128 stands for zero in the data rows.
Each row mixes 2 hidden patterns of the same size, each with a weight. Each row also carries a little noise. Patterns are numbered from 0, in the order they first appear below.
Each row in order, then the numbers of its patterns, largest weight first:
[135 137 107  72 146 127 101 149 162 144 115  91 146 141 129  95] 0 1
[112 172 157 155 173 173 121 119 104 136 105  81 139 157  91 157] 2 3
[126 148 197 119 165 195 135  88 158 121  75 128 159 143  81 165] 4 2
[139 106 133 104 110 116 141 138 166 147 135  85 131 145  94 160] 1 5
[133 129 174 166 147 172 150 134  98 181 159 107 150 122 122 183] 3 5
[145 123  91  76 124 114 127 146 187 133 111  71 123 157 121 119] 1 0
[117 119 146 134 116 148  93 168 126 156 130 108 175 128 111 107] 5 0
[ 94 138 176  85 134 130 149  31 125 164 132 130 174 110 171 148] 6 4
[127 165 136 113 104 157 121 146 143 145 169 135 197  96 118  67] 7 0
[148 142  88  69 105  91 147  88 165 163 152  96 119 182 166 137] 8 1
[135 186 115 119 177 115 113 150 166 130 118 162 138 220  99  82] 9 0
[107 173 113  81 111 118  92 141 145 171 144 115 185 193 165  40] 0 8
[156  84 116  97 110 114 135 137 193 166 129  46 133 151  82 168] 1 5
[148 151 122 164 111 160 117  91 114 166 148 150 154  97 121  94] 7 10
[162 134 141 140 118 154 148  98 128 149 143 164 194  74 110 109] 7 11
[128 174 113 115 159 122  90 163 160 134 122 136 157 186 109  69] 0 9
[126 152 141 169 158 157  64  88  99 133  62  99 102 166  90 124] 2 10
[125 180 125 108 104 162 138 131 164 115  72  99 140 131  54 145] 12 2
[134 108 127 115 110 118 123 147 167 152 130  76 125 149  91 161] 1 5
[139 168 131 108  65 156 175 123 162 150 131 136 170  86 100 111] 12 7
[118 119 158 132  72 122 121 121 122 205 162  98 190 156 122 132] 5 8
[157  95 125 100 117 122 138  52 115 182 110 154 164 120 147 108] 11 8
[128 162 166 129 181 176 115 135  95 190 141 101 161 135 147 113] 3 0
[109 157 169  75 159 168 105 134 159 137 113 149 182 141 134  84] 0 4
[127 177 129  74 105 151 125 152 165 153  92 124 164 140 108  64] 0 12
[147 178 132 119  75 159 174 125 158 149 133 132 170  90  82 110] 12 7
[164 132 118 137 161 129 149 100 143 154  95 167 137 156  92 124] 9 11
[134 143 181  89 148 162 122 123 164 137 111 141 168 141 137 111] 4 0
[147 185 104 120 128  95 140  91 147 157 142 165 128 215 134 114] 9 8
[ 89 137 132  85 130 104 100 100 121 161 129  85 177 128 176  93] 6 0
[100 107 172 119  99 113 113 104 106 190 148  75 199 118 120 150] 5 6
[135 100 139 120 100 135 129 138 157 153 132  76 148 141  95 151] 5 1
[148 104 162 150 179 180 143  72  96 196 126 131 147 100 135 156] 3 11
[152 120 180 148 155 182 124  35 115 186  95 177  88 149 146 138] 10 4
[162 109  91 106 148 124 123  77 159 165 104  81  55 165 127 142] 1 10
[128 111 132 101 142 148 108 118 116 145  67 147 182 117 118  74] 11 0
[152  99 115  96 138 129 137  94 159 149  98 123 128 117 110 139] 11 1
[120 176 136 163 141 169 118 131 131 119 109 109 194 126  74 137] 2 7
[166 133  91 100 145  94 141 116 192 127 127 112  96 179  89 141] 1 9
[146 198  90 130 123  90 149  65 164 157 138 168 133 245 127 109] 9 8
[101 172 123 122 153 155  83 148 128 127  86 100 164 155 101 110] 2 0
[123 163 152 167 189 176 131 120  95 155 127  84 129 138 108 169] 3 2
[133 130 103  78 139 110 113 133 183 137 132  65 116 165 128 111] 1 0
[ 89 152 121  86 124 105 113  98 117 164 125 102 169 135 168  96] 6 0
[ 92 152 103  87  91  74 126  35 105 181 162 100 160 139 200 116] 6 8
[143  78 184 134 118 147 120 128 107 186 108 115 203  96  77 139] 5 11
[133 154  98 104  85 139 109  80 140 158 174 141 138 149 170  98] 8 13
[154 188 118  82  71 197 128  90 173 144 136 142 137  96 106 110] 12 13
[165 124 110  99 161 138 156 109 163 167 154  63  96 140 126 170] 1 3
[133 119 210 115 126 167 143 109 154 156 127 151 170 113 105 162] 4 5
[114 160 156 120 159 152 102 151 125 160 140 113 161 137 142 105] 0 3
[126 102 214 146 112 167 127 123 144 173 138 125 190 126  80 166] 5 4
[121 175 125 112 119 153  94 173 140 151 150 127 221 106 122  44] 0 7
[105 149 164 164 133 160  92 155 126 128  90  73 172 157  54 157] 2 5
[139 122 178 116 125 160 142 116 139 148 126 140 148 118 114 152] 4 5
[103  94 172 132  92 113 121 113 111 197 145  85 199 119 123 138] 5 6
[141  75 161 134 120 158 118 126 112 176 104 122 199 107  91 136] 5 11
[147 137  89  97 157 125 127 116 189 123  76  34  97 179  62 171] 1 2
[178  82 112  91 163 131 153  82 165 171  62 131 134 114  98 135] 11 1
[141 142 206 134 172 204 172  85 143 167 157 148 138 123 136 178] 4 3
[147 171 138 159 187 141 149 111 128 156 150 144 126 168 118 148] 3 9
[129 126 110 117 152 124 122 128 169 118 100  76 121 158  80 154] 1 2
[142 124 178 125 161 179 140  67 127 160 112 169 110 134 130 137] 4 10
[112 157 173 128 160 178 122 109 140 116  74 117 150 150  84 159] 2 4
[138 148 214 139 193 200 171  72 123 185 161 143 147 105 146 187] 3 4
[147 192 118 107 109 138 173 121 165 134  94 142 121 152  73 119] 12 9
[160 144 107 103 107 120 158 127 188 143 170  96 154 105 102 136] 1 7
[141 152 168  95 125 162 179 100 166 136 110 157 146 128 105 148] 4 12
[ 91 142 139  85 124  97 107  96 104 164 133  98 166 143 175  95] 6 0
[144  72 173 134 121 170 112 116 117 183 106 120 194 103  80 143] 5 11
[140 160 157 152 148 175 153 126 104 186 195 126 163  99 132 145] 3 7
[135 149 140 152 135 123 129 121 148 143 133 147 148 186  74 130] 9 5
[ 90 167 126 124 155 166  70 160 133 117  81  68 171 177  82  86] 2 0
[122 135 102  80 124 119 110 156 154 135 116  95 147 154 133  98] 0 1
[149 197 104 123 127 126 164 114 183 137 105 156 121 187  56 116] 9 12
[115 161 119  86  93  84 140  57 119 178 164 125 144 155 196 107] 8 6
[142 193  99  77  48 125 176  75 160 180 134 123 143 154 150 115] 8 12
[145 140 112 117 131 193  58  53 128 160 149 152 110 126 153 105] 13 10
[142  98 141 123 103 125 130 139 160 176 132  80 149 139  86 158] 5 1
[151 112  99 107 149 122 132  87 153 164 110  94  64 159 123 143] 1 10
[125 130 156 119 110 145  91 167 129 165 126 104 188 143 105 101] 5 0
[143  96 144 128  87 119 123 148 146 170 140  64 149 139  76 162] 5 1
[165  89 131 148 149 160 106  62  94 182  72 164 109 123 120 111] 10 11
[151 155 160 121 175 138 141  90 177 130 114 184 127 181  90 147] 9 4
[156 100 124  97 120 124 139  51 113 196  97 161 164 129 155 107] 11 8
[131 163 144 130 139 153 158  82 100 193 181 117 138 133 166 161] 3 8
[131  90 176 173 106 157  89 121  98 216 116 111 156 129  91 138] 5 10
[160 183 125 151 126 135 152 122 148 132 170 166 188 135  77  98] 7 9
[151 151  92 118 161 100 148 117 181 126 115 135  95 197  88 131] 9 1
[131 176 114 110 158 119  99 157 154 133 113 144 169 193 113  61] 0 9
[ 88 122 155 106  91  94 121  89 112 196 148  86 186 106 148 140] 6 5
[148 141 122 169 133 167 104  78  96 177 139 171 132 120 127  91] 10 7
[106 146 148 119 145 123 144  73  98 192 161 101 139 118 167 149] 6 3
[142 112 155  93 140 136 162 119 185 138 119 110 111 138 117 154] 1 4
[117 165 110  73 126 185  24 135 154 130 147 134 170 148 156  35] 0 13
[144  91 141 111  86 120 120 153 160 187 133  64 160 129  66 161] 5 1
[135 146 126 126 147 162  76 102  97 167  92 124 112 162 147  65] 10 0
[138 134 120 133 124 117 114  81 109 163 123 152 103 170 167 116] 10 8
[123 164  95  82 121 186  56 113 146 137 153 129 143 125 154  75] 13 0
[138  86 153 104 102 131 125 150 163 174 134  61 157 125  75 162] 5 1
[136 112 126 114 116 119 136 129 165 148 130  89 128 146 104 154] 1 5
[127 123 200 124 130 170 130 123 140 159 133 130 161 130 106 162] 4 5
[134 139 119 148 112 129  95  55  89 205 129 153  82 171 180  99] 10 8
[149 163 137 156 126 151 140 135 127 127 132 125 182 109  85 115] 7 2
[154 123 120 128 158 133 116  70 127 173 102 110  54 159 133 121] 10 1
[104 153 124  94  72  74 133  40 115 182 158 116 158 162 204 110] 8 6
[139 145 117 134 115 140  99  36  96 202 127 143  84 179 189 103] 10 8
[132 137 145 145 128 125 122 127 139 141 120 134 153 180  82 125] 9 5
[142 163 127 126 138 189  90  74 136 158 179 141 130 108 143 138] 13 3
[125 143 190 113 168 181 138  95 156 116  86 141 151 134  95 160] 4 2
[144 163 169  90 101 175 201  98 179 151  98 149 139  98  85 149] 12 4
[160 134 130 169 118 160 114  78  88 175 138 158 126 112 127  89] 10 7
[126 136 126 165 163 158  82  74  91 152  79 120  98 167 117 115] 10 2
[120 107 182 167 122 171 135 142 100 207 158  97 179 124  89 173] 5 3
